Y: rows in 4 groups, each row roughly a mix of its group's directions (some rows in no group)
Y (170 x 11)
32,-15,1,4,-11,1,-3,-4,5,-1,-11
22,-9,9,1,-11,16,13,10,3,-16,-1
-7,-16,-2,-9,18,-5,2,-6,-12,23,-13
10,16,19,-6,10,-6,-15,-14,2,9,14
24,-16,-3,8,-19,-4,13,0,2,-6,8
4,-15,-12,-4,-4,22,-2,14,-21,2,-9
30,12,-9,10,-6,5,7,3,6,-1,-15
4,2,-20,-4,-7,20,-1,-18,-1,2,-19
-4,21,0,13,-9,-8,-13,1,4,-14,21
10,10,-5,17,-20,8,-24,-2,1,4,-2
-6,10,2,-12,17,-14,4,-16,8,-1,-22
-21,-12,-9,-16,-4,14,11,1,-15,12,-1
5,3,-1,-11,15,-2,-1,-19,16,10,-22
11,0,15,13,-5,-15,17,-14,17,-5,1
-7,1,15,-8,-1,-11,0,-16,16,24,-7
-16,8,29,-12,3,5,5,6,-4,-13,2
5,-15,-1,-14,21,-14,8,-6,6,18,-8
12,2,-14,3,-9,7,-22,-1,4,12,-22
-2,16,-10,16,17,-16,-19,-4,-2,7,-3
24,-19,-4,-2,1,2,5,1,-1,10,-22
9,-6,-12,17,3,13,-10,16,-7,4,-21
-11,15,21,-11,-1,-20,-9,-6,3,-4,13
22,-11,3,6,13,10,2,18,-13,-9,-8
-19,3,-16,-17,-1,17,2,11,-10,7,-11
-4,-4,-19,-4,22,2,-4,-16,4,13,-16
14,-16,-5,0,15,-15,-16,-14,12,5,5
8,-21,-15,0,-18,9,5,-10,1,10,16
-1,-9,5,0,0,2,-1,7,-14,14,32
-11,15,24,6,20,3,-10,1,-10,-6,-3
-11,-19,8,-18,6,-12,15,-14,9,4,4
8,8,11,7,-22,-5,1,10,-1,-22,15
-8,-4,-9,-13,28,9,-12,-4,-6,3,-14
-7,-2,-9,-17,-3,-4,14,-14,1,25,-12
8,26,-7,18,10,-14,-12,-5,3,5,-5
-22,-2,-19,-7,14,12,-7,-4,-13,3,-10
2,2,7,7,-21,16,-6,19,-11,-13,11
23,-9,19,2,-10,-13,7,-11,11,-1,8
-16,2,12,-12,-2,4,-5,11,-3,-17,24
9,-11,-22,3,3,0,7,-20,2,19,-8
5,-22,-1,-11,17,5,7,-5,10,10,-19
7,10,7,4,13,-16,24,-13,13,5,-4
-14,-20,13,2,0,-2,12,-7,7,0,24
-19,18,14,-7,7,15,-4,9,-9,-11,-7
-8,13,22,-8,17,-8,8,-17,7,-3,-3
15,-19,-2,17,-10,-5,13,-12,11,-4,12
16,-6,-21,-3,-1,-4,-1,-18,4,19,-13
10,-2,13,14,-7,6,-23,12,1,-17,9
10,-20,-26,8,-7,13,-3,9,-4,-2,0
23,-10,6,11,-18,2,8,-8,3,1,18
0,12,8,15,-4,-12,-1,-6,29,-10,8
-5,-3,20,1,-7,-14,11,-20,12,6,15
3,6,-6,18,10,0,-4,18,-4,-5,27
10,6,-3,9,10,2,-6,-9,2,8,-33
-17,-8,15,-17,17,-18,2,-7,-3,9,-1
-21,-4,9,12,15,9,-10,14,1,-14,11
8,-10,-20,2,14,0,5,6,-14,24,2
20,-11,14,-5,-6,-15,8,-14,7,16,7
-19,12,-5,-4,14,-5,24,-4,-7,13,1
-9,-6,-4,-3,-24,18,1,7,-16,-2,15
8,-11,0,2,-2,-2,1,-23,22,-9,-17
3,-3,-14,-5,16,-9,-1,-9,12,17,-22
-8,13,12,-6,8,-7,-15,-14,-13,-8,21
5,-13,-2,-8,-1,-1,14,-14,24,8,-18
6,1,11,9,15,1,-25,2,-7,-22,-2
5,0,13,-4,-18,-11,12,-16,9,-14,15
-3,9,-13,8,5,1,-9,5,-26,14,16
-1,24,-12,3,-14,15,-13,10,5,-2,-11
-18,2,1,5,0,5,-15,18,-12,-16,17
14,-20,7,15,-2,-1,6,-10,12,7,-20
9,-13,1,-3,2,-15,8,-15,25,5,13
14,3,-5,10,-6,-5,2,13,-19,12,23
-8,20,-12,3,17,0,1,7,-2,9,-23
-18,13,-12,5,12,-3,-20,-2,-5,16,-9
-14,-15,-13,3,15,8,11,-10,-10,10,-17
-4,-15,3,-3,-20,15,-9,10,-10,-13,18
17,3,5,4,6,-5,9,-9,25,-3,-20
0,10,-10,1,20,-13,-8,-11,4,24,-2
-11,-16,3,-14,23,-17,-7,-6,-4,10,-4
-7,-4,-12,8,-18,12,-14,17,-11,2,15
28,5,0,4,6,-17,1,-11,5,16,6
-20,7,-12,21,15,-6,-7,-7,7,6,12
-3,-15,22,-10,6,12,-16,-10,-2,-13,8
6,5,-6,7,-11,26,-17,8,-7,-6,-14
-2,-12,11,-18,-1,-4,17,-2,-24,8,7
18,26,6,7,0,-14,-13,1,-1,4,-10
11,18,-3,1,-19,10,13,14,-5,-9,13
13,-2,18,2,-11,5,-7,-3,-10,-14,24
-3,5,8,0,0,-2,2,-12,20,-5,-30
0,-9,-4,9,-9,8,4,24,-21,-11,-9
-7,9,-8,-7,17,-15,-5,-17,6,20,-8
15,-24,-1,19,5,2,0,-16,-4,5,-11
-12,-6,-12,8,2,1,11,20,-16,-10,18
9,-12,-13,-1,-1,-9,16,-14,22,13,3
11,3,-13,9,15,-7,1,-7,5,19,-22
18,9,-8,3,11,-9,-4,-16,18,12,-14
12,-5,-2,8,-20,19,-15,6,-10,-14,4
-28,0,8,-13,-2,18,2,-1,-5,-10,-9
-16,-6,-12,-10,13,-11,-24,4,9,2,9
-16,8,-3,-28,10,-6,-6,2,0,16,6
12,2,9,-2,-28,-2,13,8,-4,-4,17
2,0,26,2,-13,3,-6,9,0,-25,-1
-13,1,-18,-5,23,4,-3,-5,-4,18,-13
0,-6,-7,-7,14,-7,23,-12,-3,18,-15
-18,16,15,4,-2,-9,-5,11,-12,-16,13
12,11,19,12,-7,-2,7,-1,20,-16,10
13,-23,6,-9,-5,-1,13,7,8,-3,21
10,5,20,8,-15,-6,-7,1,2,-16,20
-17,23,17,-2,18,-7,-1,5,-6,-3,7
10,-19,-21,11,15,-8,8,-5,9,5,-9
0,-22,-5,12,-20,4,11,5,-6,0,19
-8,23,0,-15,12,-13,-7,-12,3,7,-16
4,10,12,4,-12,-9,-30,1,6,5,10
2,-7,3,-1,11,-15,21,-14,16,13,-10
2,-14,-2,-12,-12,12,27,3,-12,0,5
0,-24,-3,-7,-8,16,21,-2,-3,-12,-3
-23,13,-7,-7,6,7,12,-1,-7,22,-8
5,-13,-16,0,20,1,3,-8,4,15,-21
13,-17,5,-6,-2,-13,19,-16,11,8,9
-12,-26,13,-12,6,-3,11,-10,10,-9,2
4,16,9,8,-19,0,-14,7,3,-10,21
3,-1,-16,-16,22,-9,9,-11,5,11,11
1,8,2,13,19,-6,14,-6,6,6,-25
-3,-11,-13,-1,-7,5,18,6,4,-1,-29
-4,-2,6,-18,9,1,8,-4,2,-6,-32
-4,20,6,5,15,14,-12,17,-11,-1,-12
-11,5,-8,-3,-10,4,-8,17,-7,-10,28
21,-14,3,22,4,-7,-6,6,6,-17,-4
6,5,5,4,0,-17,-1,-15,7,15,26
21,1,-21,-4,-13,-4,-11,-10,14,8,-6
5,20,10,16,22,-13,3,-4,6,-6,10
5,-4,0,0,-4,7,-4,5,-29,15,20
7,6,-8,2,11,3,2,-6,18,7,-30
20,-15,0,5,2,-4,14,-17,11,4,-18
10,11,7,5,12,13,17,23,-11,-8,-1
25,-2,-10,11,0,10,21,-7,2,8,-9
2,19,-11,13,19,-11,-11,-10,5,14,-4
6,-2,-18,9,14,2,6,-1,1,11,-28
28,-5,-6,27,-1,-2,0,1,3,4,0
0,0,5,-16,12,3,3,-8,16,0,-29
3,7,15,8,-10,4,1,12,-5,-15,27
-15,-8,2,9,20,-12,16,-2,12,4,-16
-5,21,20,5,1,-21,2,-9,6,-6,-7
17,-10,2,-22,-9,6,8,-11,6,-15,-12
-21,-5,2,-17,10,13,-11,-4,1,-20,-3
3,-7,0,-8,18,-3,25,-8,8,6,-19
13,-12,-12,-4,16,1,0,-10,10,-6,-26
6,-3,-15,2,19,-3,2,-9,7,16,-24
-2,-3,-3,-13,-20,17,10,14,-7,-14,12
20,-6,-6,24,-14,6,12,-1,7,-11,-2
-16,-7,-13,-4,15,10,-5,17,-20,4,-6
2,2,12,0,-29,-3,-8,17,-7,-7,13
-10,-3,16,5,-12,-2,-4,7,0,-19,25
-2,-16,-20,-3,-16,15,2,-18,1,9,7
-4,23,7,-1,6,2,-12,-11,-5,8,-25
19,8,6,24,13,-17,-2,2,7,1,-6
-13,3,10,-2,-13,2,-12,12,-14,-16,20
-7,12,11,-9,-2,15,-4,17,-11,-16,-18
16,10,-10,12,-15,7,-19,12,-13,0,4
-10,15,28,3,17,-6,-8,-5,-6,-5,-6
-15,1,13,-2,4,4,-22,12,12,-19,5
-6,24,-1,19,1,-5,-20,4,-6,2,12
-16,11,11,-5,7,-1,-24,-2,-18,1,10
-26,5,7,-20,-11,-3,4,-6,2,-14,4
24,1,2,-4,-8,-21,-2,-15,7,1,15
2,-20,-1,9,7,13,-18,-4,-20,-12,1
7,-11,8,-1,-16,-6,13,-7,15,-5,25
18,-1,6,1,-28,-5,19,5,3,1,4
-13,13,0,9,3,4,-14,16,-25,-1,10
30,4,-2,14,7,-11,-8,-9,-2,11,3
-30,-4,-2,-13,1,14,7,4,-12,9,2

the one row of each list that fits no group (the others fit one group, some only roughly)
  Q_805: -8,-15,-4,-5,-9,11,13,8,-22,5,-18
  Q_436: -6,-3,8,-9,5,-12,14,-28,15,-3,4
  Q_638: 21,18,1,21,-1,0,0,7,7,-17,5
  Q_385: 13,0,1,4,-16,-17,-3,-5,4,13,25
  Q_849: -8,10,-5,-11,21,6,-9,-11,-3,19,-15
  Q_833: -9,9,14,6,-11,11,-14,10,-15,-20,7
  Q_903: -14,-3,-16,-23,-10,4,11,-11,7,8,-12
  Q_655: 17,12,-7,-3,18,-3,18,10,8,-4,-17
  Q_744: -19,22,8,-18,-2,-5,-12,-9,-10,-1,3
  Q_689: -25,2,-9,-3,-10,1,-19,1,-10,-2,17
	Q_744
  Q_442: -14,-15,13,-16,0,11,7,11,6,-20,-5
  Q_986: -21,0,8,-18,6,11,6,10,4,-4,-21
  Q_173: 28,1,19,10,-11,4,2,8,-5,-6,9
  Q_632: -12,6,-2,-11,15,-13,-10,-21,11,9,-11
  Q_60: -16,10,-16,14,-3,-4,-18,14,-7,3,14
  Q_467: -14,-8,6,-5,-16,-3,3,-13,5,5,28
  Q_163: -27,-10,-7,-20,2,6,8,-9,1,-3,12
  Q_668: -2,-25,16,6,11,-8,19,-8,6,2,-3
  Q_664: 7,-22,5,3,-23,1,20,0,9,-6,5
  Q_690: 29,-5,-3,5,-11,0,5,-15,-1,9,-15
	Q_632
  Q_79: -12,25,9,-2,20,-8,-2,-7,3,-10,-10
  Q_89: 10,20,7,25,3,-14,-10,-1,4,7,4
  Q_302: -13,-5,-11,-16,16,15,-3,-2,-14,16,-10
  Q_692: 21,-1,-14,11,-17,7,14,15,5,-4,7
  Q_710: -13,-11,0,-10,22,5,-4,-11,17,-2,-16
  Q_304: -10,0,-6,-4,-13,8,5,13,-26,-1,17
  Q_374: -5,14,0,3,-13,-4,-4,-6,-9,8,31
  Q_694: -19,-4,3,-1,-11,11,-13,14,3,-11,21
  Q_267: 3,13,-20,5,-11,19,-10,12,-10,-13,-3
  Q_40: 10,2,13,9,-17,8,21,5,-1,-8,18
	Q_692
  Q_352: -6,7,3,-1,25,-13,10,-4,-4,13,-20
  Q_47: -29,9,-7,-16,-1,5,-1,10,-4,-10,10
  Q_966: 15,-8,9,-16,-24,3,12,-6,-6,-3,13
  Q_754: 22,-15,-8,11,0,-1,20,-6,2,17,0
  Q_590: 2,5,-16,-2,8,13,-9,7,-5,16,-26
  Q_864: -19,20,7,-2,15,-19,-2,1,2,3,-12
  Q_129: -11,6,14,-16,6,-19,4,-18,8,10,10
  Q_183: -6,-2,9,-17,-15,-5,8,4,-11,-5,27
  Q_318: -9,11,-7,-2,21,-7,-11,12,-16,18,-4
  Q_795: 25,-6,-13,7,-16,20,-2,1,-5,-2,-6
	Q_754
  Q_35: 6,-21,-7,-13,-2,-12,13,-14,13,15,-4
  Q_830: -19,-3,16,-14,-6,-5,5,9,-13,-5,20
  Q_37: -6,24,-17,-1,5,-3,-17,7,3,14,-12
  Q_244: 19,4,-19,1,-2,-6,7,-11,22,11,-5
  Q_162: -3,13,-7,14,-22,3,-8,3,7,6,23
  Q_343: -24,-20,0,-15,11,-8,0,-1,4,12,7
  Q_158: 18,11,18,15,-12,-4,9,-12,4,-13,3
  Q_566: 9,6,-15,9,3,-8,-3,-9,-8,27,-14
  Q_917: -17,18,-13,6,-3,3,-10,2,-20,13,10
  Q_380: 7,-12,-15,0,15,-3,-14,-3,-5,13,-23
  Q_516: -23,12,17,-18,3,-4,5,-12,5,-7,5
	Q_162
